The same turns and mirrors carry the whole set onto itself and the rows of a family onto each other. Which other rows belong to the same family as each row named below? List them in the order they appear above.
These 40 rows form 5 families of 8 rows each.
keb: [-14.9   2.0  13.4  13.1   6.0 -34.0   5.1 -24.7]
fenus: [-25.5   4.9  22.5  25.3  17.6  -7.6  -1.4 -26.8]
Vakuv: [ 33.1 -15.5  18.3 -23.5   7.7   3.3 -17.9  -5.8]
Foral: [ 15.1 -36.9   1.0   2.5  23.9  -3.5   8.1 -20.7]
gom: [ 12.7 -13.9  28.2  16.4 -16.3  17.1  -1.1 -20.2]
diz: [ 12.4 -13.6  30.0  28.5   4.3  15.8 -10.3 -31.3]
piva: [ -4.1  28.3  27.0  13.3  -4.5  -1.7 -17.9  -5.0]
koted: [ 22.8  -3.5   2.8  16.3  31.9  -5.5 -14.9 -37.8]
sutal: [ 11.2 -40.3  21.3  -6.5  21.0 -14.1  -0.8 -27.5]
roz: [  8.9  21.6  14.2  -3.9  -3.2  -0.3 -33.1  -6.2]
Meli: [  9.3   2.5  16.9 -21.9  21.3 -33.7   0.8   0.6]
riguv: [ 31.4 -10.6   1.2 -15.4  16.0   8.9  -4.4   4.1]
ledo: [  3.4   3.3   5.5 -11.6  28.0 -20.3   9.2  12.6]
gizur: [-16.4   6.0  18.9  19.3  12.4 -25.9  14.9 -21.7]
Giz: [  4.5 -12.1  43.4  13.4   4.7  16.3 -16.9 -32.4]
livu: [ 18.0 -42.5  13.6   3.9  29.2  -9.8  -0.1 -11.2]
Tufil: [-12.1   6.0  28.0  31.0   8.7 -14.3  -0.1 -28.5]
zek: [ 34.8  17.7  20.7  17.2  25.0 -13.5  -8.3 -20.6]
tipes: [ 10.9  29.9  13.8  -1.0  -2.9   3.1 -19.1  -3.8]
div: [  4.7  29.6  39.7  -2.9   2.8  -2.2 -13.8  -2.5]
fimel: [-18.3  -4.3  23.2  -3.9 -10.4  -3.0   0.7  12.7]
zefe: [-18.6   5.8  42.2  15.5  16.3 -19.6   0.4 -25.5]
gaf: [  8.5 -10.2  31.9  18.7  -5.5  27.2  -1.0 -19.1]
kato: [-16.7  -3.1  23.1  -5.4   3.3   8.4   8.4  16.1]
sisi: [-20.8 -29.9  21.9  -4.1  -0.9   0.5  -7.1   1.8]
zor: [ -0.1 -39.5  21.2  10.9  32.2  -7.3   9.4 -18.6]
vol: [ 31.7  -8.4  16.5  19.5  34.2  -8.5 -17.7 -28.5]
nopu: [ 23.6  -0.4  24.6   7.1  29.6 -14.1 -25.4 -38.5]
bog: [ 27.6 -13.3  29.5  -2.9  17.0  19.7 -20.5   7.0]
Difod: [ -9.3  30.5  22.5   9.5  11.2   7.0 -13.5   0.7]
Tasen: [  1.1   1.9  14.1  -4.0  41.6 -30.0 -17.6   1.8]
fivi: [ 27.6 -18.1  10.7 -16.9  16.1   3.9 -16.7  13.6]
sasu: [  0.7   1.1   1.4 -10.4  35.2 -30.4 -10.8  -0.7]
Bep: [ 27.0 -14.4  15.2  -8.3  16.9  21.4 -24.9   1.4]
nas: [ -8.4 -11.0  36.0 -17.6  -6.7  -2.7   9.3   6.3]
Deme: [  2.8  -9.2  19.6  23.1   6.4  24.6 -15.3 -34.8]
beb: [-18.6 -24.8  13.3  -9.0  -6.8   3.6   2.4   2.9]
kige: [ 27.3  14.6  17.7  18.9  36.8  -7.4 -13.4 -22.1]
raz: [  5.5 -34.0  30.3  15.2  27.7 -13.4  16.1 -11.9]
Kazip: [ -0.6   1.6   8.3 -13.5  20.2 -28.4  -5.7  16.3]

Which other rows belong to the same family as livu? diz, piva, Tufil, fimel, vol, fivi, Kazip
Which other rows belong to the same family as zefe? Vakuv, sutal, Meli, Giz, div, nopu, nas
Which other rows belong to the same family as keb? gom, roz, zek, sisi, bog, Tasen, raz
Which other rows belong to the same family as gaf? gizur, tipes, zor, sasu, Bep, beb, kige

The same turns and mirrors carry the whole set onto itself and the rows of a family onto each other. Which other rows belong to the same family as each row named below? List them in the order they appear above.
These 40 rows form 5 families of 8 rows each.
desaf: [ 17.8 -15.0   3.9  22.5  -1.5  37.5  -2.8  -1.9   9.5  -2.5 -27.8  49.5
  22.5   5.6 -31.6  34.1 -14.1]
Babo: [ -1.7 -24.2 -14.3  38.5   4.4  12.0  -9.7  -7.9 -25.0   1.2 -22.4  -1.8
  -3.3 -20.6  -8.3  15.6 -10.0]
peza: [ 16.2 -19.5  17.0  40.1 -29.5  12.1   4.1 -11.2  24.6   1.1   3.5  26.4
 -16.6 -27.4   1.2  24.3   2.8]
Kap: [ -0.5 -18.8 -26.4  37.6  -9.3  14.1 -19.7  -7.1 -12.0  -3.8 -26.9 -11.1
  10.3 -17.6  -2.4   8.7   5.9]
matu: [ -8.3  -9.4  19.5  18.2   4.2  24.3  -7.4   0.0   6.7  10.6 -24.0  16.8
  17.6 -46.0 -30.3  -8.2  23.0]
zis: [ -5.3   9.8   2.2  -7.7  19.6  20.4 -18.8 -19.1   3.2  -3.2 -17.5  21.6
  47.5   8.5 -26.3  14.3   8.6]
vez: [ -7.9  -4.5  18.8  27.1  -8.9  27.6   7.5   4.5  16.4  26.5 -20.8  25.2
  13.1 -39.4 -25.7 -10.7  13.1]
koval: [ 21.7 -28.0   2.2  34.4 -33.3  28.7   4.2  -2.9  14.5   3.6  15.5  35.2
  -8.5 -17.6  15.2  12.3  -0.9]
Tif: [ 26.3 -25.7   2.7  28.5  22.1  43.3  -7.7  -7.6  14.8  -8.2 -27.3  32.6
  10.7  -3.0 -23.7  34.2  -5.9]
rula: [  9.1 -19.1 -21.0  34.7   0.3  12.3 -28.2  -8.2 -17.7   7.2  -8.8 -10.9
   3.3 -22.3   3.3   8.0  -8.7]
rudo: [ 18.1 -32.1  -6.8  26.7   0.4  38.3   4.0   2.3  10.0 -13.4 -17.8  39.4
  15.0   7.7 -19.3  38.7  -8.9]
Fis: [  9.8 -10.8  19.2 -11.4  -5.7  19.3  -9.5  -3.3  44.4  -2.2   8.5  50.1
  14.6   8.0 -14.2   2.7   9.5]
Madet: [  2.5  -4.6 -18.0  48.7  10.1  11.2  -4.5 -16.4 -15.7   6.5 -14.5  -8.1
  14.9 -29.3   3.4  21.0  -0.7]
rapaz: [-14.8   9.7  -1.5   8.0 -18.1 -13.1  -6.2 -12.5  14.4  11.7  21.8   8.7
  18.5 -16.9  12.2 -10.0  14.3]
leru: [ 12.6 -25.9   3.2  45.6 -19.4  17.5   3.5  -2.2  19.4   7.2  11.8  22.4
 -17.0 -27.1  17.3   4.6  -4.9]
led: [ -4.4   3.0 -17.0  -2.6  34.4  18.6 -18.3  -8.6   4.2   3.0  -9.5  14.7
  46.4   6.1 -12.6  -0.4   6.8]
gefa: [ -3.4 -14.5  10.8  27.0  -4.2  19.1  -1.9   3.2  14.8  12.2 -39.0  22.0
  17.3 -40.5 -33.7  -6.1   7.1]
mul: [ 14.1 -23.1  -8.9  25.8   9.6  42.4   6.5   4.3  -1.5  -6.3 -12.9  41.9
  24.9   1.5 -29.8  36.5   6.0]
Fekis: [  9.5  -2.0  -6.2  11.9   4.5  18.5 -13.0 -24.2   6.9  -9.5  31.8  21.9
  13.4  22.2  24.1  24.9  -2.4]
nup: [ -5.5   7.0  13.4  12.4  -8.5  -6.2 -20.6 -24.5  24.9  10.8   7.0   2.0
   5.9 -20.1  20.1 -17.6  -1.6]
lotu: [-11.4  -4.0  11.0  16.1  -5.5  22.6 -11.0   7.8  26.3  21.5 -38.3  22.5
  22.6 -39.7 -14.4   5.4  18.7]
rad: [-11.7  16.7  12.1  11.2   0.3  -1.7 -19.6 -23.8  11.6  17.7  11.1   4.1
  14.9 -25.9  10.4 -18.2  13.7]
tet: [  6.0  -7.7  24.4   1.9 -10.8  24.8   5.6 -11.9  40.3  12.4  15.6  58.5
  24.6  -9.5 -12.1   3.2   8.4]
lepuz: [-19.3  12.1   8.5   5.2  29.5  15.4 -20.1 -19.6   0.4   0.1 -23.6  11.8
  38.3   1.0 -22.3   1.1   0.8]
noluk: [  3.3   8.5  24.1   0.6  -9.2  31.4  -5.6 -14.7  40.5   3.3  14.7  47.4
  32.8   4.8   0.3  -0.9   9.5]
suse: [-20.3   5.9   7.4   0.6   0.0   2.5 -18.2 -29.1  19.8   6.1  17.8  13.1
  16.8 -27.3  23.9  -9.4   4.3]
bil: [  7.4   2.6  31.0   1.3  10.6  21.6   3.6 -13.5  35.5   8.9  20.5  54.5
  19.9  -1.8  -7.8  10.2  -0.6]
Moso: [ -3.5   3.1  26.7   3.9  -1.6  25.4  13.1 -13.0  40.2  -3.6   1.7  55.2
  25.5   5.0 -12.9   9.7  12.4]
feza: [ 27.0 -21.5  -1.2  37.8  -0.7  36.0   3.7   7.8   2.0  -2.5 -24.1  30.8
  12.9   9.6 -32.3  27.8  -1.5]
riv: [ 22.1   6.2  -5.9  22.8  -2.3  14.0 -14.3 -23.9  -1.7  -4.3  15.3  17.8
  11.5  26.8  20.2  32.1   0.1]
rav: [ 11.3 -12.2  -9.1  11.9   4.8  17.1 -23.8 -27.1  -1.2 -22.4  12.2  21.8
  16.5  24.2  17.2  24.3 -13.7]
Nolun: [ 22.3 -11.8 -10.2  21.4   9.4   8.6  -2.5 -27.6   2.9 -17.0  31.6  17.8
   7.8  18.3   3.1  17.4  -9.6]
Pav: [  1.3  -8.7 -18.8  35.7  10.4  11.4 -20.2  -9.0 -18.6  -7.6 -22.8 -13.8
   3.6  -8.5   3.0  15.7  -4.1]
fori: [ -2.9   3.1   3.5  -6.3  17.5   2.8 -26.8 -21.9  -6.5   5.4  -8.6  13.5
  44.5   0.6 -30.4   7.3   2.7]
kifo: [ 10.9 -19.3   1.4  44.8 -15.6  32.2  12.5   0.2  29.3  -1.3   0.6  29.9
 -15.2 -19.9  20.8  12.2   2.3]
Nid: [ -7.9   5.7   5.0 -10.7  30.0  11.2 -20.8 -12.0  -7.4   2.7 -16.9  13.3
  31.1  13.0 -19.0  18.5  -2.8]
Bir: [ 14.7  -7.2 -13.9  20.3  -4.8  12.9  -8.1 -21.7  14.2  -5.5  16.4  27.8
  12.9  28.3  21.2  26.1 -19.0]
tutas: [-16.4  -1.4   5.9  15.9  -2.5   7.0 -12.8 -20.4   5.9   5.8  20.1  -2.4
   8.9 -20.2  23.6 -19.9  13.5]
Fik: [ 14.7 -22.0   0.6  48.5 -29.7  26.7   5.2 -11.0  28.7   1.7   9.4  31.6
  -1.5 -30.4   9.3  -0.4   5.6]
datak: [-14.7 -22.4   9.4  15.6   2.5  21.9  -1.0   3.3  26.1   9.1 -22.0  26.0
  18.2 -45.2 -29.8 -13.3   5.9]

Which other rows belong to the same family as Nid? matu, rula, suse, Moso, feza, Bir, Fik
Which other rows belong to the same family as rav? desaf, Babo, vez, koval, lepuz, noluk, tutas
Which other rows belong to the same family as Fis? peza, Tif, Madet, rapaz, led, lotu, Nolun
Which other rows belong to the same family as fori? Kap, mul, nup, bil, riv, kifo, datak

The same turns and mirrors carry the whole set onto itself and the rows of a family onto each other. Which other rows belong to the same family as each row named below? List them in the order they appear above.
These 40 rows form 5 families of 8 rows each.
zozek: [ 22.3  11.6   0.4  49.4  -4.8 -10.5 -19.8 -38.3  -8.0 -17.1]
bodon: [ -1.0  -8.0  29.4   2.9 -19.8   0.2 -36.6 -30.8 -31.5 -39.3]
Dimip: [ 27.2   2.8  15.4  11.5 -44.3 -13.4 -40.3 -14.1 -14.0  -4.6]
reruk: [ 45.6  29.9  -6.0  27.5 -17.2   2.0 -12.9  -3.2 -11.7 -16.7]
Furub: [ 47.6   1.0  17.6  -9.4 -33.9  23.1  -2.6 -16.4 -36.2 -32.4]
Vado: [ 44.1  34.7   1.3  28.0  -7.4   8.6   1.7 -10.0 -10.1 -12.9]
tedin: [  5.0  11.4  22.6  33.8   3.5 -17.5 -17.9 -29.5  -1.9  -9.3]
Zarum: [ 56.6  13.0  -3.4  28.0 -22.3   3.1   3.4   0.2 -23.5 -17.2]
Gitik: [ 23.6   0.4  10.0  30.9   5.7  20.0  13.7 -28.3 -40.0 -41.9]
paf: [ 39.9   4.1  43.3  47.1 -22.4  10.8 -30.2  -5.7 -19.2 -12.4]
roso: [ 46.1   2.3  30.5   2.5 -32.0  35.9   0.1 -12.5 -29.1 -27.8]
Tezen: [ 16.0  14.3   5.2  39.2  -2.8 -17.3 -27.0 -42.3  -9.5 -35.2]
zula: [ 37.0  -1.2  38.2  38.4 -29.7  11.2 -36.2   0.3 -34.7 -21.6]
lali: [ 23.1  15.1   0.7  -9.4 -14.5 -16.9   2.6 -39.4 -22.8 -20.8]
Tiruz: [ 14.8  11.6  20.5   4.0 -50.8 -15.1 -26.4 -23.9 -12.6 -17.0]
ranod: [ 27.9  -6.1  25.8  -7.3 -33.7  19.7  -6.3  -7.2 -48.0 -27.4]
Podop: [ 25.6  22.5  -1.6 -18.2 -20.0   0.1  -1.7 -26.5 -20.0 -22.3]
Zik: [ 14.1   0.1  15.4  35.9   4.2  25.6  -1.1 -19.8 -35.0 -54.2]
suk: [ -5.9 -12.5  23.1   9.2 -23.0  -1.3 -27.4 -44.2 -11.6 -22.6]
vesa: [ 25.1  12.4  13.4  24.9 -37.1 -16.9 -27.8   0.1  -7.5  -2.9]
seti: [ 28.0 -11.2  25.7  52.0 -23.6  22.2 -28.8  -3.6 -30.5 -23.0]
peda: [ 23.4  18.8  24.7   4.4 -47.0 -10.1 -15.7 -15.7  -4.1  -7.4]
pegim: [ 24.8 -16.4  34.1  58.5 -16.0  10.2 -23.6 -15.1 -21.6 -25.6]
Fazik: [  5.1 -24.5  38.6  13.4 -17.0   6.9 -15.4 -36.9 -34.5 -38.4]
Sunu: [ 13.3   9.5  -6.4   1.6  -4.6  -3.1   7.4 -39.8 -10.8 -29.5]
Galor: [ 36.5  -4.1   9.1  35.2  13.5  24.3  -3.6 -15.7 -33.4 -35.7]
zos: [ 12.5   9.3  11.7  -9.0  -5.4   9.7  10.5 -36.3 -11.1 -25.8]
kat: [ 54.4  15.9  -6.0  36.3 -16.4   0.9   0.5  -4.6 -12.8 -34.3]
Nuba: [ 26.8  -0.9  36.0   4.4 -48.5  24.6 -13.9  -9.3 -36.1 -30.9]
Logu: [ 36.8   6.8   9.4   4.2 -37.5 -23.4 -33.2 -15.1  -8.9 -17.0]
peke: [ 24.0  -4.3  19.2  16.7   4.7  24.3   3.3 -42.3 -38.8 -44.3]
Duza: [ 56.2  18.9   9.9  30.9  -9.6  10.3   2.4   2.8 -32.1 -23.8]
tivi: [ 27.0  -1.7  27.5  32.3  17.0  26.9  -6.2 -27.0 -25.7 -29.5]
Belas: [ 30.4  -8.8  22.1  48.2 -22.5  14.9 -45.5  -4.8 -17.9 -30.2]
dok: [ 24.1   9.3  -0.6  35.2  13.4 -13.4 -13.1 -32.6  -6.6 -15.2]
koro: [ 35.2 -10.6  20.0  -1.0 -32.1  18.3 -10.6   7.0 -36.5 -39.1]
Lam: [ 21.6  12.4   4.1  -8.0 -11.3 -13.1   6.9 -29.1 -25.8 -42.4]
Madol: [ -6.2  -7.1  27.9  15.8 -14.3   3.5 -29.6 -44.3 -31.4 -29.1]
gorip: [  2.9   3.8  15.6  49.8  -2.4 -14.2 -25.5 -22.7  -7.7 -19.9]
vimi: [  6.7 -19.9  48.0  11.2 -22.8  10.4 -18.2 -34.8 -20.7 -23.6]

Which other rows belong to the same family as Logu? bodon, Tezen, Zik, kat, Belas, koro, Lam
Which other rows belong to the same family as Podop? suk, vesa, pegim, Nuba, peke, Duza, dok
Which other rows belong to the same family as zula? reruk, Furub, Tiruz, Fazik, Sunu, Galor, gorip

